[[ -0.27 -13.61   0.40   3.01 -11.63  -9.56 -14.06   1.39  -8.28  -5.76
   -9.34 -13.48 -11.89  -6.18  -9.83 -10.58]
 [  3.23 -12.03   2.20   5.10 -12.67 -10.79 -13.25   2.49  -2.95  -8.55
  -10.28 -10.75 -11.38  -2.90  -9.61 -10.90]
 [  0.68 -15.17   1.53   4.20 -14.04 -11.06 -15.56   2.59  -7.40  -6.30
  -10.51 -10.85 -14.47  -3.22  -9.28 -10.22]
 [ 24.78  -5.76  18.29  25.32 -16.23 -13.04 -11.17  17.61  11.38 -14.57
  -11.60  -5.18 -15.38   9.18  -6.51 -12.59]
 [  5.64  17.16  -0.34   2.19  10.75   7.97  13.69  -0.70   4.80  -0.06
    6.41   3.37   3.18  -2.82   2.91   2.55]
 [ -1.30 -11.47  -1.40   0.32 -11.89 -10.52 -12.13  -1.18  -5.58  -8.60
  -10.06  -9.95 -10.81  -4.55  -9.29 -10.19]
 [ 13.72  -7.00  13.68  20.45  -6.84  -2.73  -9.56  16.53  -8.68   2.05
   -3.02 -11.21 -16.99  -1.20  -3.63  -6.97]
 [-12.81  -5.19 -14.65 -17.98 -11.24 -12.42  -4.25 -17.53   8.46 -15.75
  -11.30  13.42  -1.29   5.73  -5.52  -1.91]
 [  5.42  -0.93   4.23   4.68 -11.63  -7.15  -2.32   4.40  -2.77  -9.58
   -5.58  18.25 -21.46  12.96   8.70   1.33]] --> -13.61

[[-2.33 -1.88 -2.31  0.09 -0.01 -2.66 -1.88  0.02 -1.84  0.11 -2.21  0.52
   1.08 -2.37  0.28 -2.24]
 [-1.08 -1.34 -1.08 -0.52 -0.26 -1.32 -1.11 -0.58 -0.93 -0.59 -1.27 -0.29
  -0.36  0.39 -1.66  0.29]
 [ 0.19 -0.51  0.21 -2.30 -1.51 -0.03 -0.66 -1.69  0.03 -1.83 -0.67 -1.46
  -1.59 -2.84  0.78 -1.90]
 [ 0.52 -0.13  0.54 -1.96 -0.43  0.25 -0.23 -1.67  0.53 -1.83 -0.13 -0.13
  -0.52 -0.58 -0.04 -1.11]
 [-1.27 -1.12 -1.28  0.38 -0.95 -1.16 -0.96  0.29 -1.31  0.39 -1.08 -1.11
  -1.19 -0.44 -1.67  0.06]
 [ 1.18 -1.42  1.24 -1.91  0.41 -0.17 -1.01 -1.76  1.67 -1.92 -1.38  1.04
   0.22  0.76 -2.11  0.42]] --> -1.88

[[-1.171 -1.216  1.300 -0.931  1.074  1.262 -1.211 -0.830  0.798 -1.621
  -1.315 -0.282]
 [-1.092 -1.605 -0.676 -0.712 -0.033 -0.086  1.235 -0.094 -1.320  1.098
   0.079  1.573]
 [-1.292  0.057  0.507 -1.545 -0.043  0.176 -1.175 -1.278  1.953 -1.705
  -0.445 -1.701]
 [-0.047 -0.540  0.854 -0.300 -1.481 -1.322 -1.964 -1.284  0.133 -2.193
   0.561 -0.959]
 [-0.365 -1.552  1.734 -0.760 -0.319 -0.056 -1.181 -2.039 -1.028 -1.133
   0.415 -0.717]
 [-0.761 -1.115 -0.341 -0.128 -0.560 -0.860  0.143  0.957 -0.515  0.019
  -0.464  1.031]
 [-1.030  0.050 -1.473 -1.002 -0.904 -1.300 -0.155  0.426 -0.280 -0.053
  -0.382 -0.748]
 [ 1.439 -0.903  1.358  1.264 -1.763 -1.266 -1.175 -1.451 -1.083 -1.237
   1.597 -0.247]
 [ 0.179 -0.131 -0.305  0.227 -0.703 -0.854 -1.691  0.014 -0.552 -1.479
  -0.954 -0.935]
 [-0.946 -0.294 -0.958 -1.316 -1.724 -1.958 -0.298 -0.617 -1.010 -0.224
   0.619 -0.777]
 [ 0.475  1.528 -1.276  0.036 -0.468 -0.289 -0.205 -0.857 -0.878  0.023
   0.138 -2.183]
 [ 0.014  0.030 -0.873 -0.042 -0.897 -1.058 -0.693  0.182 -1.083 -0.438
  -0.510 -0.967]] --> -1.216

[[-0.067 -0.019 -0.030 -0.024  0.159  0.065]
 [-0.040 -0.045 -0.061 -0.017 -0.147  0.050]
 [ 0.093 -0.050 -0.017 -0.005 -0.044 -0.030]
 [ 0.113  0.130 -0.078 -0.019 -0.133 -0.031]
 [ 0.046 -0.034 -0.035 -0.051  0.033  0.012]
 [ 0.061  0.021 -0.028 -0.043 -0.108  0.021]
 [ 0.023 -0.021 -0.022  0.005 -0.127  0.079]
 [ 0.013 -0.040  0.002 -0.040 -0.172 -0.217]
 [-0.018 -0.024 -0.024 -0.024 -0.094 -0.135]] --> -0.019

[[-20.9  -5.0 -10.4   2.1  -0.4   3.6   0.0 -15.1 -14.0 -13.3 -25.6 -23.9
  -14.7 -10.9   1.3  -4.0]
 [ -3.2 -14.7 -12.0 -16.7 -17.8 -19.2 -18.0 -10.5  -8.2 -11.5  -5.1  -2.4
   -5.7 -12.4 -17.5 -15.8]
 [-24.4  -1.8  -9.5   6.5   3.3   7.1   2.1 -16.9 -14.8 -13.3 -28.7 -28.2
  -17.0  -9.1   8.6  -1.6]
 [ -5.6 -22.3 -10.4 -15.3 -16.6  12.4  20.1   0.5 -16.6   2.1  -0.3  -6.7
    5.5 -12.6 -13.2 -13.4]
 [-11.5 -10.4 -11.6 -12.4 -10.4 -10.4 -12.0 -10.5 -10.9 -13.3 -11.4 -12.4
  -10.2 -11.5 -13.2 -10.3]
 [ -9.1 -13.7 -12.1 -13.8 -12.9  -3.4  -2.0  -6.8 -12.6  -6.1  -8.2 -11.0
   -5.7 -12.1 -11.7 -11.1]
 [-12.7 -10.4 -11.4  -8.0  -7.9  -8.7 -10.0 -12.3 -10.9 -12.4 -14.5 -13.9
  -10.2 -10.4  -7.4  -9.5]
 [-11.5  -9.3  -9.5 -12.4 -10.4 -10.4 -12.0 -11.4 -11.3  -9.7  -9.8  -9.6
   -9.1 -13.0 -10.3 -11.1]] --> -5.0
---
1465,2818,8931,3589
8872,2656,1290,3590
4961,8165,2128,1604
out 1465, 1604

-3,-5,-44,40,-10,18 out -3, 18

32,26,84,19,18 out 32, 18

98,10,73,61 out 98, 61

78,21,23,24,36,40 out 78, 40

26,43,9,32,16,18,26
41,4,85,32,67,63,45
out 26, 45

423,555,611,325
262,481,189,338
855,300,809,726
out 423, 726

31,15,15,32,30
-46,42,43,-43,-46
out 31, -46

1,4,4,8 out 1, 8
---
[ 73.2 -21.0  -0.4 -42.7  -1.9   5.8]	73.2
[ 11.0  -4.6  13.6   4.3 -61.2 -10.7]	11.0
[-47.4   1.7  68.7  74.3 -13.8]	-47.4
[-19.4 -81.7  12.7 -15.8   5.4]	-19.4
[-18.3  10.0  28.3 -82.5  23.9]	-18.3
[ 11.6 -49.8 -14.8 -33.1 -68.0  36.2]	11.6
